The same turns and mirrors carry the whole set onto itself and the rows of a family onto each other. Which other rows belong to the same family as each row named below? List them in the order they appear above.
These 32 rows form 8 families of 4 rows each.
Z645: [  5 -17  19   2 -11 -17 -37   5  -1 -23  -1   1  12   7 -18]
Z923: [ 11 -17  43  13   1   0 -15  10  -2  17 -24  -5   8 -13 -33]
Z622: [ 21  -3   6   6  14  19 -15  -8 -13  11   5  -9   9  10  -5]
Z308: [ 11  -2   1  -3   1 -10 -24   9 -14 -30 -18  -7  19  -3 -19]
Z120: [ 23 -18  43  12 -15  -3 -14   0   3  10 -14   8  -6 -14 -33]
Z31: [ -5   0  12  -1 -11  13   7   3   2  -3 -23   1 -10  17 -31]
Z530: [ 18  -2  11  -4  15  25 -26  -1 -10   1   2   7   9  -1   0]
Z847: [  9   7  15  -9 -13  13  -3  -7   9   8 -35  10   9   0 -34]
Z419: [ -4  -6   6   6  12 -19 -34   5  -2 -18  -7  14  -3   3 -19]
Z343: [ 10   0  35  19  -4 -21   0  -9   9 -14 -17  11   6 -19 -19]
Z972: [  5  -7  17   2  -5 -23 -33  -2  -6  -9 -11 -14  14   9 -11]
Z556: [  1 -17   7   8   2 -14 -24  15 -11 -21  -6 -16   5  10 -24]
Z210: [ 13   8  17  10   2   8  13 -16  11 -12 -12   7  -7 -22 -24]
Z804: [  8   7   6  -6 -14   9  -2 -15   5   9 -21 -12 -15   1 -25]
Z957: [  4   1   7  -5 -22  -1   6  -3  -8  -5 -31   8   1  -8 -37]
Z837: [ 18 -18  45  20  -8  -5 -24  -8  10   4 -14   5 -10 -15 -25]
Z33: [ 13   0  10  -1   8  19 -11  18 -12  11   0  -5   6  -7  -1]
Z873: [  7   3   8  -8  -8  17  -3 -14  -2  -4 -23   7 -24   3 -31]
Z458: [ -6   3   9  -1  -6   5 -10  -4  21  -8 -14  16 -17  -7 -37]
Z442: [ 31 -17  31  17   3  -9 -17   1  -1  -2 -26  -1   9  -1 -47]
Z424: [ 31   0   7   8   9  22   5   7 -20   0 -10  11   9  -4 -12]
Z782: [ 23  -7   0   1  -1 -22 -30  13 -16 -10  -6  -5  12  -8 -17]
Z919: [  9  -4   6   8  17  18 -17   1  -1  12   9  24  -3 -11 -13]
Z895: [ 11  -1  10   4   8  25 -22  -9  -4   4   3   8  -1  -5   7]
Z757: [  5   6  -1   7  16   9  -3 -18  -6 -14   0   4   8 -21 -10]
Z579: [  2   1  16   2  -9  16  -8 -20  12  -2 -23   8 -25   3 -24]
Z239: [ 17  -9  42  17  11  -3 -23   8  17   3 -10  18   1 -12 -28]
Z578: [  4 -16  16  12  -6 -15 -39  -3  -1 -21   4   1   1   6  -7]
Z102: [  3  -8  18  19  13 -17 -14 -14  -9 -18  -3   9  23 -11  -8]
Z64: [ 23   4  -5  -1  -3  19  -3   6  -6   2   5  11  14   8 -11]
Z288: [ 27 -12  44  18 -12  -5  -7  -3  10  11 -13  -9   1   1 -30]
Z801: [ 26 -19  34  18  -5   3  -9   6  -2  -2 -14   4  27 -12 -36]

The rest of the family of Z458: Z419, Z919, Z239
The rest of the family of Z923: Z31, Z556, Z33
The rest of the family of Z288: Z622, Z972, Z804
The rest of the family of Z757: Z343, Z210, Z102

The same turns and mirrors carry the whole set onto itself and the rows of a family onto each other. Which other rows belong to the same family as each row named below? List them in the order they appear above.
These 30 rows form 5 families of 6 rows each.
Z290: [ 15 -11  -9 -16 -16   3   5  11   8  10]
Z229: [-15   7  11   6   1  -1  -5 -30 -18  -2]
Z816: [  9  -6   8  -9  -2  24  -8  11 -21   5]
Z545: [ 13 -12  -3  -8 -17  -8   2  11  11  14]
Z943: [ -2  -1  -3   7  -4 -15  13 -30   7   4]
Z949: [ -3   1  -1   7   2  10   8 -38  -8   1]
Z95: [ -4 -12   4  -7 -11 -24   9   0  12   7]
Z609: [ -7   4   9  -4  -2  23 -12 -15 -26   0]
Z984: [  3  -6   0   5 -10 -24   7 -11  14  11]
Z568: [  5  -6   6  -2  -7 -25   3  11   5   8]
Z865: [  4 -14   5 -19  -9  26  -4   8 -12   5]
Z947: [ 14  -9  -6 -15 -10  29   0   2  -8   7]
Z459: [ -1   1  11   4   7  22  -5 -15 -28   0]
Z153: [  3  -6   3 -17 -17  -3  -9  20  -3   7]
Z891: [  8  -7  -7  -4 -12 -19  12  -6  16   9]
Z486: [  8  -6   2  -4  -4  34  -6 -12 -17   7]
Z488: [ 12  -9   5 -12  -9   0  -3  23  -6   9]
Z666: [ 15 -12  -2 -13 -13  21  -5  11  -4  12]
Z527: [  2  -3   6 -16 -11  22 -14   9 -18   4]
Z503: [  5  -3  -3  -4  -1  32   1 -23 -16   2]
Z248: [-14  -3  10   5   5   7   4 -34 -13  -2]
Z100: [ -5   0  10  11   2 -26   6 -14  -2   3]
Z946: [  4 -16   2 -19 -15  -1   1  18   5   8]
Z638: [ -2  -1   5  10   3  18   0 -35 -15   4]
Z619: [ -4  -1   4  14  -1 -11   6 -34   1   6]
Z857: [ -4  -1   5  -6 -15 -26  -2   5   5   6]
Z236: [-13   5   8   6  -6 -25  -1 -19  -2   2]
Z168: [-13  -5   8   5  -1 -20  10 -26   3   2]
Z405: [ -7   4  12  14   9  -3   2 -27 -18  -1]
Z667: [ -6  -7   8  -7   1  31  -2 -17 -21   0]

The rest of the family of Z943: Z290, Z949, Z947, Z891, Z503
The rest of the family of Z667: Z95, Z865, Z248, Z946, Z168
The rest of the family of Z459: Z816, Z568, Z488, Z100, Z405
The rest of the family of Z619: Z545, Z984, Z486, Z666, Z638

The same turns and mirrors carry the whole set onto itself and the rows of a family onto each other. Which other rows belong to the same family as each row named below? List them in the order they appear above.
These 32 rows form 4 families of 8 rows each.
Z654: [-11  19  10  14  -7  10 -20 -16  11   7   1 -11   2]
Z827: [ -5 -11   5  -3   4  -6  -5 -18  -4  -3   3   4  13]
Z893: [-25  -2  25  -5   5  17  19  -5  -2   8   0  12   0]
Z78: [  4 -21  13   2  -2  -6   6 -14 -13   8   7  13   3]
Z502: [  6 -27  18 -12  15   8  10  -6 -14   5  14   5  -1]
Z185: [-14   5  10  -3  -3   1 -16 -15   1   4   4  -6  16]
Z736: [ -1 -13   5  14   5  13  22  -2   2 -10   0  17 -27]
Z922: [ 13  -8  20  -3  -9  12  13  17   0  17   9  19 -22]
Z11: [ 13   5  10  10   9  24  -8   9  11  24  10  -9 -33]
Z165: [ 10  10  13  20  -9   5  -9  -3   6  28   6  -5 -31]
Z672: [ 19   7  -1  -1   2   1  -3  12  10   3   8  -1 -38]
Z908: [ 20 -24  10   1  20   7  11   0  -9  11  12   4 -21]
Z761: [  6  18  20  22 -11  21  -1   4   3  -3   5  -7 -29]
Z740: [ -8  17   8   6  18   3 -10  -3   1 -15  -4 -16  -2]
Z73: [-17   3  30   5   9  12   6   0  -8  -2  -4   3  16]
Z166: [-13  19  21  18  -3  27  -2  -1 -10   1  -5   1 -29]
Z955: [ 13 -11   9  12  16   5  17  -1   2  -7   3  22  -8]
Z349: [  4  18   7  13  10  29 -18  -1  15  10   6 -14 -22]
Z155: [ -5  -9  14  -7 -11  18   7  16  -5  18   1   7 -35]
Z721: [-10   3   9 -13  11  20 -14 -11   1  -6  11 -11  11]
Z522: [  2   8  -6   1  11   6  -8   6  -2  -2  -3  -4 -44]
Z612: [ -3 -13  15  -8  15  16   0 -15  -9 -12  12   1  12]
Z167: [-21  22  14 -17  11  10  -9   4  -5  15  -3  -9 -16]
Z238: [ -2  -8   9 -18  22  -6   4   9   0   6   0  10   7]
Z735: [ -8  22  21  -8  -4  11 -15  13   0  10   1 -20 -13]
Z590: [ -9 -12  -2 -22  17  -3  13   2   8   5   2   8 -14]
Z97: [ 20 -12  17  15  11  19   6   4  -2  21  10   2 -32]
Z60: [  3  20   5  14  -5   4 -21  -6  13  19   4 -15 -19]
Z708: [ 17 -21   9   2   0 -12   6  -5 -10  21   8  11 -17]
Z446: [-17  16   5   3  25   7   4 -15   2 -13  -3   1  -9]
Z425: [ 21  -7   8  18   0  -4   2  -5  -2  20   7   5 -32]
Z881: [-10  15  14   1   3  33 -18  -6  10   2   8 -15   0]

The rest of the family of Z97: Z502, Z11, Z908, Z349, Z721, Z612, Z881
The rest of the family of Z672: Z922, Z761, Z740, Z73, Z955, Z238, Z735
The rest of the family of Z446: Z893, Z736, Z166, Z155, Z522, Z167, Z590

